(in the rows, 128 means zero)
One hidden turn or mirror swaps the rows below in pairs. Which row is each named row swapped with?
z_988: [135 132 107 109 108 120 173 107  98  91 129 133 136 132 136 168]
z_260: [116 126 136 119 132  97 130 109 116 116 111 155 122 113 167  98]
z_131: [ 99 127 129 118 162 120 174 108 106 110 106 126 125 150 141 122]
z_526: [130 125 111  97 132 122 185 109 109  86 102 145 119 115 133 147]
z_497: [148 104 138 125 100 124 131 135 127 114 139 121 113 115 160 160]
z_550: [148 105 141 129 103 132 139 144 121 109 143 123 107 121 155 153]
z_119: [107 124 125 113 167 113 180 101 113 109 108 120 136 143 135 130]
z_649: [ 97 126 142 113 153 124 154 119 103 138 108 126  96 107 145 131]
z_97: [106 116 165 111 142 134 148 130 105 129 135 123 112 126 152  99]
z_784: [140 132 125 127 108 132 158 133 120  91 151 115 135 144 158 158]
z_121: [128 117 147  93  89  90 149 117  88 124 135 150 127 132 159 134]
z_992: [133 133 112 102 116 121 175 105  80  94 115 150 118 124 137 146]
z_602: [118 124 138 113 121  95 126 113 112 117 111 159 121 110 167 103]
z_800: [131 106 159  99 126 134 154 135  99 124 157  93 126 129 152 118]
z_808: [122 121 149 105 107  92 133 118 100 122 118 160 117 122 171 112]
z_165: [ 93 145 120 113 154 108 158 102  90 127 111 124 128 117 140 138]
z_807: [141 122 109 116 106 124 169 116 110  85 137 122 133 137 138 168]
z_208: [145 110 134 105 103 102 142 118 127 101 157 116 158 114 158 115]
z_897: [108 113 164 122 141 135 149 140 108 130 131 124 110 135 154 108]
z_543: [122 113 118 124 147  91 169  93 120 109 141 118 134 147 126 157]
z_827: [112 109 126 115 155  98 180 110 129 114 123 108 149 145 133 148]
z_644: [145  94 150  97 120  94 149 124 142 105 150 116 137 115 154 111]
z_811: [115 136 137 132 161 134 159 123 110 103 116 131 109 147 157 113]
z_219: [118 115 141 125 123 116 130 135 125 120 117 142  87 110 159 152]
z_16: [142 106 139 102 110  97 142 119 130 106 154 113 156 113 155 110]
z_853: [114 117 126 114 139  94 176  99  99 119 133 113 151 156 135 152]
z_362: [136 125 114 113 111 100 142 109 118 106 154 110 168 118 154 124]
z_279: [150 101 140 129 104 124 130 132 118 108 145 116 110 122 155 156]
z_894: [137  89 149  93 145  90 162 117 146 110 123 127 119 115 145 112]
z_564: [124 134 119  87 121 131 185 113  95  97  98 139 133 129 143 138]
z_13: [144 125 106 103 128 117 166 110 109 100 132  97 142 102 135 161]
z_970: [132 108 145 102  95  76 144 114 102 122 143 149 130 129 148 150]
z_209: [144 111 131 106 109 127 157 125 104 121 150  89 127 110 143 163]
z_554: [100 125 136 110 155 111 150 113  89 133 101 125 104 103 143 137]
z_634: [ 99 116 166 112 139 136 150 137 110 124 126 124 112 127 156 105]
z_937: [115 136 114 116 139 108 136 107 116 107 106 148 132 104 158 101]
z_617: [134 112 129  98 115 117 161 124 103 113 146  90 136  99 136 165]
z_352: [135  97 155  81 144  99 166 120 126 111 112 135 124 114 143 102]

z_894 pairs with z_121
z_362 pairs with z_937
z_617 pairs with z_554
z_219 pairs with z_800

One hidden turn or mirror swaps the rows below in pairs. Which row is each named row swapped with?
z_211: [149 133 127 117 134 127 141 137 148 126 138 121 111 188 163 123 138 138]
z_163: [136 155 156 118 127 130 138 118 139 130 127  90 118 103 134 120 137 122]
z_53: [146 139 131 108 132 119 151 102 132 164 126 125 128 150 169 110 133 105]
z_180: [134 145 123 133 120 125 127 126 136 139 105 152 120 178 138 158 153 137]
z_917: [136 150 119 114 113 115 135 119  89 136 145 150 135 142 136 134 120 137]
z_819: [182 153 165 133 163 130 142 125 108 141 121 127 108 176 138 149 133 125]
z_573: [164 147 136 125 131 105 108 112 102 148 139 125 132 116 141 149 133 101]
z_363: [119 156 150 130 106 126 141 100 130 136 133 125 108 163 134 124  94 125]
z_73: [150 115 152 101 137 130 102 112 108 108 133 154 104 132 126 150 134 134]
z_101: [176 140 118  78 116 124 142 126 129 126 128 136 106 180 139 139 118 113]
z_883: [167 139 181 115 124 114 116 147 141 110 107 145 136 136 149 136 114 127]
z_760: [158 145 161 127 126 143 111 151 105 125 112 153 120 121 159 135 125 123]
z_631: [147 163 158 118 127 120 164 118 124 135  88 111 129 139 117 161 138 103]
z_529: [165 109 151 107 138 144 140  92 128 126 120  98 140 152 138 154 144 134]
z_976: [152 127 154 141 157 139 129 127 118 118 128 115 119 179 139 131 104 125]
z_604: [158 156 132  96 129  91 153 127 108 132 144 122 100 121 112 149 111 125]
z_574: [171 155 148 118 140 120 139 140 157 113 111 126  94 161 140 159 154 120]
z_133: [182 117 143 124 134 135 131  88 129 126 128 160 123 163 131 137 120 135]
z_112: [133 162 123 122 112 143 156 135 104 120 103 141 130 137 127 132 139 135]
z_541: [126 162 167  87 135 129 139 137 145 128 119 107 112 146 122 169 131 139]
z_528: [155 125 162 104 128 124 124 114 129 135 137 138  98 113 138 183 129 143]
z_732: [144 147 140  84 112 116 127 112 134 134  96  91 118 158 146 119 151 120]
z_426: [102 140 142 141 127 116 138 116 132 134 111 108 117 146 137 121 141 120]
z_825: [147 153 163  82 106 106 139 109 119 142 118 144 129 167 127 157 100 123]
z_168: [173 153 129 132 135 121 128 117 130 128 127 150 109 103 142 114 127 127]
z_606: [205 133 159 108 113 118 139 112 134 139 131 146 122 147 137 119 114 127]
z_143: [146 162 147 126 140 129 139 107 123 134 111  85 109 112 143 154 120 135]
z_339: [138 128 149  70 127 128 148 121 106 116 124 128 118 153 152 140 115 160]
z_775: [165 156 167  83 127 142 151  98 108 145 128 116 138 128 118 129 118 133]
z_228: [162 110 151 143 124 142 127 127 123 138 135  87 122 148 141 150 142 124]
z_998: [126 100 146 100 144 100 132 133 127 133 118 124 119 169 135 133 148 120]
z_5: [175 144 159 119 149 113 123 118 111 135 111 127 128 102 141 164 147 113]
z_627: [151 134 153 148 113 115 155  93 128 127 138 153 131 133 136 126 119 105]
z_242: [172 148 136 120 119 116 146 123 149 136 102 118  91 117 132 134 124  93]
z_229: [140 145 129  76 134 131 132 125 108 137 147 131 115 162 126 136 125 160]
z_388: [138 151 104 107 151 101 141 136 144 130 126 146 124 131 141 151 125 121]
z_83: [177 192 150 107 123 134 142 118 124 134 141 122 125 171 135 140 119 121]
z_317: [153 105 166  94 145 105 129 118 128 137 127 119 125 181 145 152 123 134]
z_516: [152 154 169 104 128 120 158 145 151 129  94 137 108 139 118 117 126 132]
z_444: [159 134 153 146 118 134 139 138 154 123 120 139 113 141 156 168 152 119]

z_732 pairs with z_604
z_516 pairs with z_83
z_775 pairs with z_541
z_883 pairs with z_819

